(in the rows, 128 means zero)
Rows swapped in pairs by one turn or mirror: which row each one swaps with
The rows were stretched afterwards, more along some directions than others.
Zup: 107; 129; 153; 126; 138; 148; 112; 104; 148; 113; 138; 125; 133; 132; 134; 127; 109; 145; 129; 122; 102; 118; 143; 118; 108; 126; 110; 126; 143; 126; 133; 110
nuteg: 104; 126; 121; 127; 154; 135; 128; 125; 141; 122; 125; 132; 123; 114; 114; 114; 122; 130; 151; 130; 119; 142; 129; 110; 136; 149; 146; 145; 111; 108; 133; 120
lumit: 103; 145; 163; 120; 149; 146; 104; 119; 140; 107; 136; 155; 145; 125; 129; 142; 89; 144; 163; 135; 105; 119; 143; 111; 100; 130; 120; 132; 144; 120; 162; 82
zav: 105; 122; 138; 107; 124; 151; 118; 131; 130; 101; 133; 131; 115; 139; 120; 133; 93; 131; 142; 118; 116; 135; 147; 125; 111; 131; 113; 138; 127; 138; 138; 108
Dapa: 108; 145; 146; 132; 151; 148; 116; 123; 147; 118; 150; 126; 139; 114; 145; 120; 108; 119; 148; 134; 108; 129; 139; 115; 121; 145; 139; 160; 141; 119; 123; 114
Binem: 108; 138; 146; 118; 127; 149; 91; 120; 127; 123; 145; 133; 131; 141; 144; 128; 122; 122; 133; 122; 103; 122; 156; 130; 108; 142; 117; 150; 133; 118; 146; 125
val: 104; 125; 138; 117; 116; 135; 110; 130; 119; 110; 98; 111; 135; 167; 119; 126; 126; 153; 121; 118; 126; 122; 162; 135; 114; 130; 95; 116; 129; 126; 127; 125
Zugal: 119; 122; 152; 140; 149; 144; 107; 108; 130; 120; 129; 127; 139; 135; 117; 132; 122; 142; 125; 111; 131; 120; 160; 115; 123; 125; 114; 150; 135; 123; 129; 110
viloz: 99; 155; 149; 138; 143; 131; 124; 113; 145; 123; 130; 147; 134; 117; 119; 126; 119; 146; 131; 122; 106; 140; 139; 122; 126; 147; 136; 149; 118; 119; 146; 120
kud: 102; 141; 159; 111; 154; 132; 104; 121; 139; 113; 123; 134; 134; 140; 106; 115; 126; 134; 112; 132; 116; 132; 141; 112; 113; 146; 116; 130; 134; 101; 134; 136
Fom: 76; 137; 145; 142; 151; 162; 104; 127; 134; 99; 88; 129; 148; 157; 113; 130; 107; 147; 139; 129; 125; 145; 130; 129; 124; 143; 106; 155; 111; 115; 117; 122
rez: 92; 150; 151; 148; 154; 138; 106; 119; 145; 98; 110; 129; 149; 125; 115; 117; 119; 131; 133; 129; 106; 125; 133; 135; 102; 153; 113; 149; 130; 110; 111; 131
Govev: 89; 146; 149; 139; 140; 123; 133; 121; 135; 115; 94; 117; 135; 149; 119; 116; 141; 130; 137; 120; 118; 139; 144; 140; 117; 148; 110; 119; 134; 101; 129; 136
fori: 151; 131; 152; 116; 142; 121; 121; 121; 113; 125; 125; 122; 121; 134; 149; 121; 129; 125; 115; 127; 115; 130; 142; 128; 127; 128; 119; 121; 129; 141; 126; 125
mit: 101; 130; 146; 104; 113; 149; 111; 129; 125; 109; 138; 143; 120; 145; 130; 115; 96; 144; 138; 135; 107; 112; 148; 125; 124; 124; 125; 146; 130; 128; 148; 119
luzo: 103; 122; 140; 128; 143; 125; 106; 113; 122; 118; 97; 114; 122; 161; 110; 129; 119; 141; 128; 129; 126; 129; 143; 122; 126; 128; 102; 124; 128; 137; 112; 124
venu: 115; 167; 148; 131; 125; 140; 109; 126; 125; 99; 118; 129; 130; 147; 100; 123; 136; 130; 120; 132; 119; 131; 138; 143; 119; 138; 111; 142; 115; 117; 148; 123
lofo: 109; 141; 153; 142; 126; 147; 105; 135; 151; 114; 145; 141; 141; 126; 131; 137; 125; 138; 144; 114; 107; 134; 148; 145; 125; 143; 130; 149; 141; 119; 147; 105
pafa: 115; 135; 139; 127; 142; 145; 104; 131; 137; 107; 107; 122; 133; 126; 101; 107; 129; 143; 148; 134; 110; 128; 125; 108; 121; 150; 142; 126; 133; 110; 133; 110
vogo: 124; 148; 166; 119; 99; 146; 92; 113; 120; 125; 134; 131; 137; 162; 106; 149; 126; 137; 135; 117; 108; 120; 155; 134; 110; 134; 107; 147; 146; 128; 158; 94
puvo: 102; 146; 130; 113; 136; 130; 102; 121; 128; 131; 111; 126; 139; 139; 114; 114; 139; 146; 143; 124; 133; 125; 143; 130; 104; 156; 108; 125; 126; 111; 137; 131
sepom: 98; 155; 139; 129; 124; 143; 123; 122; 148; 121; 121; 126; 156; 131; 107; 127; 121; 121; 135; 113; 109; 131; 134; 126; 107; 162; 126; 144; 139; 105; 120; 117
Taf: 99; 145; 147; 151; 154; 137; 96; 110; 136; 113; 119; 121; 149; 141; 114; 124; 133; 126; 113; 137; 116; 137; 121; 129; 139; 138; 113; 162; 109; 112; 127; 120
biras: 105; 108; 144; 135; 116; 148; 97; 124; 146; 130; 113; 127; 136; 149; 138; 111; 135; 142; 147; 127; 115; 128; 154; 122; 111; 133; 124; 127; 140; 101; 139; 133
zis: 106; 125; 162; 117; 135; 140; 114; 111; 159; 124; 127; 131; 125; 164; 124; 116; 134; 139; 124; 133; 106; 110; 158; 116; 133; 123; 124; 126; 140; 109; 123; 127
ren: 108; 142; 148; 106; 141; 136; 107; 109; 139; 120; 134; 119; 128; 131; 121; 132; 122; 140; 134; 127; 122; 118; 148; 117; 137; 129; 112; 133; 147; 116; 135; 101
zur: 88; 137; 148; 128; 156; 141; 111; 120; 156; 121; 128; 121; 133; 131; 119; 112; 128; 143; 138; 129; 102; 113; 143; 124; 126; 141; 103; 163; 127; 122; 114; 128
lotud: 115; 155; 161; 153; 127; 153; 100; 124; 131; 114; 110; 131; 155; 138; 111; 128; 133; 129; 133; 114; 101; 130; 128; 138; 111; 165; 122; 152; 138; 105; 132; 106
zof: 105; 153; 145; 139; 156; 156; 71; 109; 130; 98; 132; 133; 142; 132; 107; 117; 135; 136; 133; 140; 114; 133; 129; 120; 115; 140; 115; 162; 129; 105; 134; 112
Zegu: 104; 144; 138; 108; 130; 135; 127; 123; 121; 133; 140; 127; 132; 148; 122; 133; 118; 147; 137; 114; 131; 136; 156; 114; 122; 133; 107; 124; 138; 130; 143; 95
fem: 123; 151; 148; 134; 129; 151; 95; 119; 125; 107; 118; 144; 144; 131; 100; 133; 133; 133; 125; 122; 121; 148; 125; 127; 118; 149; 124; 164; 120; 102; 139; 107
konib: 104; 119; 156; 148; 145; 151; 118; 121; 144; 108; 116; 127; 123; 151; 111; 123; 110; 142; 134; 123; 97; 131; 132; 122; 141; 123; 133; 156; 117; 111; 130; 123
vilor: 89; 127; 149; 136; 146; 144; 102; 118; 150; 97; 112; 113; 141; 134; 114; 116; 120; 145; 137; 112; 118; 137; 164; 121; 125; 142; 112; 146; 124; 102; 110; 123
muga: 104; 118; 145; 144; 148; 141; 103; 122; 127; 116; 123; 125; 133; 140; 145; 112; 114; 147; 131; 136; 94; 133; 144; 128; 132; 112; 139; 141; 121; 122; 134; 127
guvos: 136; 139; 153; 112; 140; 137; 117; 121; 125; 117; 122; 111; 127; 145; 109; 125; 127; 150; 115; 115; 115; 101; 150; 130; 124; 136; 123; 131; 122; 122; 143; 99
Nof: 127; 124; 127; 141; 155; 153; 113; 117; 132; 126; 111; 117; 137; 132; 98; 129; 133; 128; 129; 121; 131; 138; 115; 111; 114; 149; 128; 146; 121; 108; 135; 113
fetar: 104; 158; 160; 138; 124; 143; 101; 123; 128; 103; 108; 106; 133; 161; 105; 124; 140; 153; 122; 107; 95; 115; 164; 137; 107; 147; 106; 137; 139; 111; 126; 124
Sed: 112; 122; 153; 119; 111; 142; 122; 122; 115; 120; 101; 116; 126; 169; 115; 127; 122; 146; 115; 113; 105; 124; 159; 130; 118; 127; 113; 116; 132; 128; 129; 119
mimis: 96; 134; 165; 125; 126; 134; 130; 112; 147; 128; 124; 127; 137; 137; 123; 117; 124; 129; 141; 112; 115; 123; 168; 124; 112; 127; 119; 141; 150; 109; 126; 130
ranef: 99; 143; 159; 137; 154; 137; 122; 126; 150; 116; 143; 147; 143; 113; 117; 129; 116; 147; 157; 115; 108; 124; 149; 115; 115; 136; 123; 145; 152; 113; 146; 99
Tepa: 110; 144; 136; 135; 142; 133; 122; 101; 148; 122; 114; 108; 117; 144; 89; 128; 139; 137; 117; 132; 118; 126; 124; 113; 131; 135; 109; 136; 118; 108; 115; 121
Zev: 118; 133; 136; 118; 146; 141; 120; 120; 144; 113; 126; 116; 130; 130; 124; 128; 120; 117; 119; 135; 113; 129; 129; 138; 119; 145; 128; 130; 131; 114; 123; 124
dute: 123; 134; 157; 97; 116; 147; 111; 116; 132; 123; 122; 114; 121; 175; 106; 137; 131; 133; 119; 120; 105; 119; 154; 132; 129; 122; 114; 127; 133; 122; 150; 114
Tuse: 116; 113; 125; 104; 130; 139; 129; 139; 145; 124; 134; 121; 134; 123; 118; 135; 109; 162; 145; 104; 119; 115; 159; 113; 124; 134; 123; 138; 135; 130; 144; 101
suvu: 92; 131; 155; 142; 152; 169; 90; 102; 152; 130; 123; 121; 159; 153; 125; 125; 133; 140; 140; 126; 109; 124; 151; 134; 113; 132; 112; 153; 129; 110; 126; 117
Totot: 130; 111; 134; 98; 136; 157; 95; 121; 132; 129; 138; 120; 136; 133; 146; 118; 116; 145; 138; 127; 125; 112; 150; 122; 113; 136; 134; 117; 135; 136; 145; 113
Fet: 118; 141; 145; 111; 131; 136; 126; 123; 123; 108; 143; 135; 122; 119; 126; 110; 110; 128; 145; 123; 114; 121; 155; 128; 119; 138; 122; 117; 129; 135; 127; 131
mos: 118; 139; 128; 126; 163; 143; 115; 117; 153; 111; 124; 109; 141; 129; 109; 129; 121; 139; 121; 116; 123; 124; 134; 126; 114; 150; 102; 131; 130; 129; 104; 112
vesa: 124; 125; 153; 129; 128; 133; 104; 116; 111; 120; 110; 116; 117; 163; 116; 122; 134; 142; 103; 123; 100; 125; 147; 128; 127; 137; 115; 123; 127; 134; 123; 123
mivu: 94; 146; 152; 121; 178; 130; 113; 113; 144; 111; 137; 120; 142; 130; 141; 108; 122; 146; 127; 143; 128; 119; 151; 119; 123; 136; 100; 142; 130; 120; 119; 123
zasod: 109; 124; 152; 109; 134; 137; 111; 129; 132; 123; 122; 129; 137; 144; 149; 120; 110; 127; 122; 143; 113; 127; 155; 128; 121; 135; 124; 114; 146; 132; 121; 137
rimo: 122; 125; 148; 114; 145; 144; 120; 124; 156; 119; 140; 110; 122; 127; 133; 117; 119; 154; 136; 107; 105; 116; 171; 113; 119; 134; 131; 126; 138; 121; 144; 113
Ked: 117; 130; 137; 132; 128; 152; 111; 141; 151; 118; 112; 110; 130; 148; 145; 129; 120; 143; 126; 113; 106; 141; 150; 130; 134; 140; 119; 135; 126; 131; 130; 116
gipo: 98; 122; 139; 115; 118; 142; 99; 114; 118; 124; 135; 134; 122; 165; 112; 143; 119; 153; 139; 132; 137; 134; 165; 118; 138; 116; 119; 147; 130; 120; 152; 103
nikap: 134; 132; 126; 121; 129; 124; 127; 129; 143; 132; 121; 114; 127; 114; 123; 129; 124; 131; 149; 126; 122; 124; 131; 110; 115; 148; 139; 116; 137; 106; 144; 115
Sepi: 89; 129; 145; 107; 127; 142; 107; 134; 141; 115; 136; 125; 115; 161; 129; 121; 131; 152; 130; 118; 108; 124; 157; 125; 129; 133; 100; 134; 134; 122; 142; 115
lod: 107; 148; 148; 145; 135; 136; 114; 130; 125; 101; 122; 124; 136; 140; 104; 124; 129; 139; 124; 122; 117; 127; 143; 145; 112; 162; 105; 138; 120; 127; 132; 109
zab: 100; 132; 147; 138; 120; 157; 84; 132; 130; 112; 118; 129; 156; 143; 140; 116; 123; 149; 140; 131; 119; 131; 138; 138; 128; 128; 128; 151; 132; 103; 150; 108
Nafi: 116; 152; 150; 143; 152; 121; 131; 123; 144; 101; 111; 109; 139; 130; 121; 131; 124; 139; 123; 112; 107; 133; 154; 130; 117; 133; 127; 138; 121; 110; 140; 120
Mobuf: 96; 133; 128; 133; 147; 147; 96; 112; 124; 111; 133; 116; 122; 157; 121; 124; 131; 153; 119; 125; 120; 135; 162; 127; 126; 133; 104; 144; 115; 128; 131; 126
Gete: 102; 152; 155; 128; 138; 156; 113; 118; 149; 118; 150; 140; 130; 134; 114; 122; 124; 140; 149; 122; 108; 122; 150; 136; 115; 143; 113; 146; 125; 118; 157; 108
fafin: 124; 145; 156; 126; 155; 147; 127; 137; 129; 113; 116; 129; 134; 153; 121; 133; 113; 125; 139; 121; 120; 126; 131; 135; 118; 133; 95; 119; 132; 132; 132; 123
nege: 107; 137; 128; 108; 137; 155; 88; 135; 129; 104; 140; 146; 135; 142; 119; 135; 115; 153; 157; 137; 132; 126; 151; 128; 118; 136; 121; 143; 134; 111; 156; 110
sorev: 123; 154; 160; 139; 149; 148; 101; 122; 129; 117; 124; 132; 138; 136; 102; 125; 128; 130; 140; 131; 93; 112; 139; 140; 109; 143; 131; 152; 122; 109; 146; 107
bur: 135; 133; 152; 143; 137; 140; 140; 114; 151; 125; 129; 109; 131; 136; 109; 121; 129; 124; 117; 104; 94; 126; 142; 113; 121; 146; 139; 153; 127; 129; 111; 120
gonam: 103; 154; 142; 136; 141; 146; 91; 121; 140; 116; 144; 129; 156; 119; 141; 122; 131; 137; 147; 121; 130; 125; 154; 136; 111; 158; 118; 149; 146; 106; 147; 114
magid: 114; 137; 153; 122; 147; 128; 119; 117; 129; 110; 126; 108; 116; 136; 139; 108; 121; 150; 128; 135; 119; 125; 165; 112; 140; 129; 127; 126; 125; 116; 134; 129
luzil: 90; 114; 162; 149; 148; 139; 114; 121; 154; 114; 119; 128; 146; 137; 138; 125; 96; 144; 147; 127; 96; 124; 166; 121; 123; 115; 128; 160; 140; 109; 129; 115
rolad: 125; 140; 152; 109; 130; 136; 98; 103; 125; 144; 132; 113; 127; 158; 129; 134; 145; 121; 116; 132; 116; 113; 139; 132; 115; 134; 104; 124; 150; 115; 146; 124
veno: 101; 144; 141; 130; 154; 143; 92; 122; 147; 115; 141; 141; 125; 128; 117; 124; 123; 128; 151; 133; 119; 137; 129; 123; 128; 154; 133; 154; 138; 109; 125; 116
lumo: 135; 131; 135; 134; 132; 137; 112; 127; 126; 128; 116; 113; 144; 136; 126; 130; 127; 135; 131; 114; 105; 127; 147; 115; 131; 121; 145; 133; 134; 115; 140; 126
nebeg: 101; 139; 165; 145; 140; 149; 97; 123; 136; 104; 104; 133; 143; 134; 120; 118; 118; 123; 137; 131; 102; 128; 126; 140; 109; 156; 121; 147; 135; 111; 120; 119
nodos: 108; 152; 144; 140; 139; 158; 103; 125; 139; 96; 146; 142; 131; 124; 113; 128; 112; 131; 148; 143; 111; 140; 140; 130; 132; 147; 137; 156; 120; 103; 148; 110
gelog: 103; 143; 132; 128; 138; 153; 107; 142; 139; 108; 92; 99; 124; 159; 112; 110; 143; 157; 125; 106; 124; 122; 148; 133; 125; 151; 111; 136; 111; 106; 116; 142
kidum: 102; 137; 140; 126; 140; 142; 108; 122; 110; 118; 83; 115; 133; 151; 109; 117; 130; 144; 138; 135; 140; 134; 134; 127; 113; 134; 108; 128; 118; 109; 138; 125
zuk: 107; 152; 148; 132; 162; 127; 117; 127; 131; 115; 142; 137; 140; 113; 122; 134; 109; 137; 131; 133; 116; 127; 147; 138; 107; 145; 108; 126; 127; 131; 142; 108
Lofol: 125; 147; 161; 138; 164; 142; 138; 117; 148; 118; 123; 128; 146; 111; 103; 121; 116; 117; 142; 122; 106; 130; 124; 117; 115; 146; 140; 148; 127; 117; 137; 108
mur: 95; 150; 141; 118; 136; 144; 102; 123; 126; 87; 109; 125; 125; 143; 97; 124; 121; 135; 121; 134; 121; 140; 128; 130; 111; 152; 101; 123; 135; 115; 131; 113
dumak: 126; 131; 141; 118; 134; 123; 116; 115; 126; 128; 142; 122; 142; 140; 140; 128; 140; 141; 133; 116; 129; 121; 160; 129; 127; 128; 121; 123; 139; 116; 152; 110
Sovir: 94; 140; 148; 132; 131; 143; 119; 132; 129; 114; 115; 113; 125; 149; 129; 114; 129; 162; 124; 108; 104; 138; 159; 120; 122; 130; 113; 138; 116; 130; 135; 120
Femot: 91; 148; 159; 129; 137; 129; 123; 105; 150; 121; 125; 117; 141; 156; 112; 136; 136; 142; 130; 121; 99; 120; 146; 137; 133; 134; 107; 126; 137; 110; 135; 101
Bagur: 121; 130; 167; 116; 116; 142; 111; 132; 127; 128; 135; 130; 136; 138; 140; 115; 107; 131; 135; 135; 96; 120; 151; 119; 118; 124; 131; 128; 151; 117; 155; 117

vogo is swapped with bur
rimo is swapped with Gete
mivu is swapped with nege
Ked is swapped with viloz
fetar is swapped with lod
dumak is swapped with zof
dute is swapped with Lofol
nebeg is swapped with Sed
rez is swapped with val
kud is swapped with fafin
kidum is swapped with Zev
vilor is swapped with Fet
mit is swapped with luzil
nikap is swapped with Tepa
gonam is swapped with Mobuf

Rows swapped in pairs by one turn or mirror: which row each one swaps with
The rows were stretched afterwards, more along some directions than others.
saf: 122; 127; 124; 120; 135; 113; 128; 124; 117; 123; 108; 108; 151; 112; 115; 126
peker: 128; 135; 143; 130; 140; 112; 138; 130; 129; 130; 143; 108; 134; 95; 135; 169
gelo: 122; 130; 127; 133; 136; 125; 124; 131; 148; 140; 123; 111; 134; 101; 128; 138
Mosu: 125; 133; 140; 133; 132; 120; 128; 127; 150; 142; 132; 117; 130; 113; 129; 132
dafur: 120; 126; 137; 135; 122; 121; 133; 122; 130; 117; 139; 117; 141; 97; 129; 144
fize: 140; 137; 120; 111; 135; 129; 129; 108; 138; 125; 133; 97; 159; 125; 121; 152
vus: 137; 123; 129; 120; 136; 138; 122; 147; 128; 137; 129; 116; 141; 122; 124; 133
mema: 127; 128; 133; 128; 148; 129; 134; 136; 113; 121; 114; 117; 144; 135; 127; 138
lifi: 132; 136; 113; 113; 132; 121; 124; 111; 136; 125; 121; 114; 156; 121; 128; 139
Buk: 131; 125; 114; 119; 125; 132; 117; 124; 142; 113; 114; 104; 156; 132; 137; 130
Lokem: 116; 121; 152; 142; 133; 114; 142; 143; 100; 112; 140; 121; 123; 113; 127; 134
rim: 121; 131; 133; 125; 131; 120; 133; 117; 131; 119; 110; 129; 138; 121; 135; 138
Migiz: 119; 132; 139; 122; 136; 115; 123; 126; 143; 132; 144; 111; 134; 78; 136; 168
miga: 113; 127; 149; 137; 136; 110; 142; 125; 119; 120; 146; 121; 129; 106; 128; 148
govam: 127; 129; 130; 128; 125; 112; 147; 119; 118; 118; 125; 129; 141; 133; 135; 128
mavo: 128; 130; 129; 117; 138; 127; 138; 119; 117; 115; 139; 102; 136; 125; 125; 152
bido: 133; 114; 118; 122; 114; 146; 117; 129; 151; 135; 129; 122; 139; 133; 129; 130
punu: 129; 146; 116; 117; 131; 118; 119; 108; 131; 131; 110; 132; 141; 112; 135; 147
tovev: 143; 131; 126; 126; 135; 137; 134; 127; 138; 131; 109; 126; 161; 154; 129; 131
luda: 124; 112; 140; 126; 134; 130; 121; 148; 147; 121; 138; 105; 144; 107; 125; 142
mige: 123; 131; 138; 132; 131; 129; 130; 122; 126; 124; 147; 121; 131; 97; 138; 159
fevaf: 134; 131; 116; 123; 118; 129; 134; 118; 121; 126; 102; 132; 152; 145; 126; 126
fasu: 125; 120; 127; 127; 129; 146; 122; 136; 142; 139; 128; 118; 129; 117; 127; 140
gupen: 134; 135; 112; 113; 137; 126; 140; 97; 133; 128; 118; 120; 152; 117; 130; 175
pes: 117; 121; 138; 129; 147; 118; 129; 143; 120; 130; 135; 104; 123; 102; 116; 140
tepe: 119; 130; 151; 138; 129; 116; 126; 129; 133; 124; 131; 118; 143; 103; 126; 129
bubo: 133; 137; 124; 126; 133; 131; 133; 113; 137; 123; 115; 121; 150; 134; 131; 157
kul: 120; 120; 141; 132; 120; 128; 124; 140; 143; 129; 131; 124; 133; 110; 138; 141
teba: 132; 131; 152; 135; 148; 109; 133; 145; 112; 129; 136; 111; 140; 112; 124; 140
nifif: 126; 129; 125; 115; 134; 133; 124; 123; 137; 128; 115; 112; 135; 135; 128; 134
mupu: 135; 111; 143; 125; 131; 131; 134; 145; 131; 128; 145; 112; 135; 132; 115; 132
gure: 124; 141; 140; 125; 139; 115; 134; 114; 115; 112; 127; 122; 143; 118; 141; 150
mub: 119; 140; 133; 121; 134; 108; 122; 115; 133; 114; 127; 103; 135; 102; 140; 140
sefub: 140; 124; 134; 121; 120; 136; 142; 130; 114; 127; 146; 129; 136; 129; 127; 147
Bip: 129; 138; 118; 118; 143; 128; 111; 119; 153; 122; 123; 92; 154; 115; 129; 151
veru: 123; 126; 130; 120; 127; 122; 135; 116; 108; 125; 140; 121; 129; 99; 125; 144
zazun: 110; 124; 142; 137; 143; 115; 121; 146; 124; 130; 118; 104; 132; 108; 119; 124
Bafe: 132; 134; 125; 125; 132; 125; 126; 115; 130; 137; 129; 127; 145; 104; 134; 162
vuk: 127; 118; 131; 134; 122; 134; 134; 140; 117; 132; 119; 138; 126; 137; 134; 111
Gadeg: 128; 130; 116; 119; 107; 131; 114; 120; 135; 117; 112; 128; 137; 135; 134; 116

mavo is swapped with mema
gure is swapped with nifif
Bip is swapped with bubo
gupen is swapped with Buk

